One vector is turned by the same rotation once a tick. Each row is the vector after some number of ticks, and that number follows the row.
The counts run from 0 to 480.
123 136 151 95 118 182 124 124 151 108 155 117 91 141 111 144 141 154 114 140 131 97 123 136 149 100 106 163 135 75 88 94 154 84 131 147 120 136 172 135 129 168 141 131 119 112 125 152 130 134 146 147 154 119 129 103 116 160 96 -> 294
122 146 119 159 93 146 189 138 133 141 94 82 164 151 79 128 155 154 102 118 137 116 122 139 106 115 133 124 114 115 118 111 129 116 143 100 160 130 178 142 133 138 108 87 124 93 157 120 130 132 97 141 98 114 131 96 142 124 129 -> 236
126 107 100 167 108 148 127 123 115 128 149 122 121 157 96 161 99 139 168 104 131 106 100 127 148 132 113 121 147 112 174 115 191 165 151 147 123 135 135 123 133 149 128 119 67 120 156 146 119 142 105 150 94 172 141 136 120 116 119 -> 459
143 124 138 94 97 121 179 154 142 101 136 125 105 102 121 157 98 183 107 160 133 113 126 112 111 128 137 132 136 109 59 133 129 105 122 134 165 160 146 119 110 157 129 102 133 98 153 97 149 137 150 131 120 126 98 80 107 145 110 -> 443
151 115 132 139 138 123 166 157 174 133 142 121 119 147 103 118 115 138 102 132 146 107 166 107 124 147 106 111 105 131 111 106 127 93 137 132 172 115 125 115 103 135 173 126 157 124 180 153 134 142 162 124 126 84 118 80 115 169 105 -> 470
140 135 100 115 104 118 115 123 72 172 136 171 144 131 163 138 162 115 92 181 87 137 102 150 131 96 145 125 143 99 109 126 150 125 149 150 102 147 123 162 110 163 112 146 89 135 136 122 119 128 132 122 123 114 142 106 155 167 154 -> 332
165 101 124 123 125 87 173 163 159 133 163 144 121 146 127 118 93 152 124 153 136 105 148 89 120 153 128 100 114 139 113 122 141 112 135 143 152 135 112 113 94 132 166 134 135 137 188 134 147 142 163 112 110 110 119 87 108 171 128 -> 284
89 136 143 177 128 142 173 119 164 106 94 88 138 130 68 136 134 139 116 104 152 124 136 128 111 109 101 141 118 132 129 126 108 101 120 97 171 96 178 137 147 116 140 105 129 96 126 123 119 128 101 122 125 136 122 109 114 84 107 -> 319
119 127 124 83 94 123 148 140 111 106 162 137 148 119 146 172 140 150 114 171 109 117 83 116 126 107 149 138 154 77 98 129 135 105 123 127 120 140 173 129 117 157 113 101 76 101 121 99 152 138 144 118 105 161 123 122 126 146 128 -> 173
150 119 106 172 128 129 142 132 128 136 166 162 129 175 108 128 110 110 125 128 129 94 117 117 133 125 100 116 144 128 156 104 177 135 169 165 129 128 115 150 110 153 160 147 78 128 181 161 104 140 137 118 119 134 146 93 134 157 123 -> 125
153 118 114 124 107 102 111 155 129 142 114 70 119 102 144 129 119 146 156 105 132 139 142 124 132 160 189 120 119 140 121 163 136 168 109 109 118 154 100 93 135 109 71 120 173 132 115 100 157 124 113 165 102 114 131 147 109 124 136 -> 363
135 130 118 177 96 152 161 103 152 150 115 129 64 138 118 128 99 184 133 115 140 129 141 117 126 151 116 85 109 154 139 117 151 162 138 154 132 159 163 137 128 164 147 110 93 123 170 156 108 115 100 138 127 142 133 119 130 129 99 -> 105
135 107 120 152 115 141 158 155 155 110 134 78 131 141 71 134 103 153 146 99 163 92 157 115 113 156 118 127 134 129 144 116 158 121 133 117 179 127 129 97 124 121 134 98 154 99 179 140 127 155 128 150 86 114 99 108 101 117 119 -> 31
143 94 119 181 128 100 163 156 165 121 118 88 124 141 79 113 92 145 146 94 160 111 161 105 118 167 116 105 99 164 150 124 139 141 127 114 177 113 124 107 128 110 143 124 158 130 180 132 134 139 116 137 98 108 114 110 103 115 112 -> 468
122 139 109 131 141 167 116 115 124 160 151 153 150 133 130 116 157 106 81 158 142 124 151 151 137 101 80 128 145 101 131 104 134 82 157 119 136 113 128 146 109 145 161 152 133 128 149 154 102 139 155 106 128 72 105 94 135 146 143 -> 61
172 131 131 105 120 159 83 147 119 123 134 123 103 142 117 137 138 138 106 133 130 94 129 158 131 109 117 163 155 89 84 115 186 109 139 149 127 172 108 141 111 169 110 146 141 113 147 142 115 132 133 168 141 83 129 83 134 168 120 -> 211
123 129 127 149 103 113 159 117 153 165 98 81 121 100 135 118 127 171 137 111 138 164 163 110 117 167 149 77 86 170 134 150 95 152 115 102 137 124 157 106 142 110 119 97 154 131 127 105 149 123 104 125 101 127 121 153 108 104 129 -> 262
109 97 116 146 123 136 158 153 152 125 146 85 182 169 77 129 132 113 162 105 134 100 114 104 150 128 145 132 118 99 179 110 137 121 133 114 130 84 163 111 130 113 127 100 96 112 156 142 152 148 128 135 89 146 155 133 117 141 129 -> 301
105 141 149 195 131 137 145 112 150 106 79 78 124 107 79 133 133 125 113 99 145 124 128 146 113 104 114 144 110 138 134 137 115 132 127 94 161 101 149 143 149 117 122 115 144 108 112 108 111 120 83 134 132 132 123 118 113 66 93 -> 318
125 119 163 107 143 115 87 137 150 61 148 116 93 87 152 156 109 134 151 138 118 123 113 116 141 115 131 167 154 102 87 152 135 126 91 138 112 123 114 114 135 130 134 143 158 116 83 102 147 139 140 140 159 155 109 143 93 109 102 -> 194
117 115 115 167 113 139 126 100 131 162 147 119 100 140 146 113 113 138 171 107 115 146 124 114 158 160 136 79 100 147 175 126 158 189 134 157 83 125 140 119 144 135 137 131 86 155 126 145 132 123 102 137 113 159 162 173 122 135 131 -> 20
118 119 106 193 103 114 138 118 104 139 104 104 162 147 87 146 120 114 134 104 119 119 97 142 106 107 121 122 141 122 168 133 159 157 148 116 142 127 131 147 140 133 103 120 79 119 140 109 113 130 71 135 86 154 146 120 140 80 140 -> 151
123 143 130 190 101 129 156 118 120 146 67 73 128 131 100 129 148 143 118 97 123 137 110 152 111 112 146 139 103 139 129 135 137 164 133 110 135 138 147 149 146 134 84 113 110 114 115 112 126 108 62 149 122 137 158 118 143 101 114 -> 234
97 111 89 161 136 122 122 98 126 161 148 121 162 112 146 122 119 111 142 122 130 160 142 123 137 143 118 75 134 140 199 144 112 152 137 117 122 90 137 118 135 96 147 122 109 153 123 127 121 140 121 93 80 138 113 166 113 91 166 -> 430
87 122 134 134 115 141 179 123 176 119 148 101 130 109 113 136 108 161 151 118 147 138 139 97 144 145 120 89 115 125 149 131 99 109 116 102 149 91 193 101 139 113 155 87 122 111 134 128 152 139 133 106 99 150 114 141 82 101 114 -> 12
127 127 136 179 103 116 180 147 130 129 93 90 147 162 73 132 142 135 140 101 127 103 96 129 118 115 142 140 99 123 152 119 151 146 134 126 138 121 153 142 132 141 105 104 82 107 149 118 144 123 85 153 104 153 168 119 140 132 108 -> 49
148 104 122 105 125 81 139 153 134 129 172 171 120 113 181 125 95 134 116 182 109 133 140 92 129 145 143 87 128 123 111 136 118 121 126 160 125 127 99 127 93 136 161 155 113 142 153 118 154 146 171 98 121 127 124 107 112 164 146 -> 99
131 148 122 127 116 158 81 86 95 171 103 123 97 88 194 106 158 143 103 133 120 169 156 158 138 126 132 99 122 138 115 137 135 149 131 119 96 167 127 132 137 140 100 141 165 145 93 126 111 120 111 145 142 100 111 138 127 121 130 -> 83
123 111 154 135 178 85 86 138 139 115 143 124 148 104 155 113 132 74 130 136 112 138 138 106 145 107 135 149 112 122 131 135 107 112 105 134 104 78 94 128 122 94 152 181 170 152 88 123 142 131 153 114 152 111 129 131 121 145 131 -> 222
93 140 151 191 146 158 114 81 160 139 118 96 90 132 119 100 134 120 140 89 138 138 144 134 153 115 112 119 86 151 157 109 126 145 117 137 104 105 157 140 151 129 165 149 128 136 108 162 106 112 103 133 162 132 144 143 126 109 89 -> 476
155 122 143 113 134 97 101 155 137 144 144 130 113 129 175 112 142 126 145 148 104 132 130 106 165 142 171 123 97 128 116 129 132 141 107 164 70 135 96 118 115 132 126 165 135 172 122 129 158 122 147 138 141 108 162 134 133 193 138 -> 203
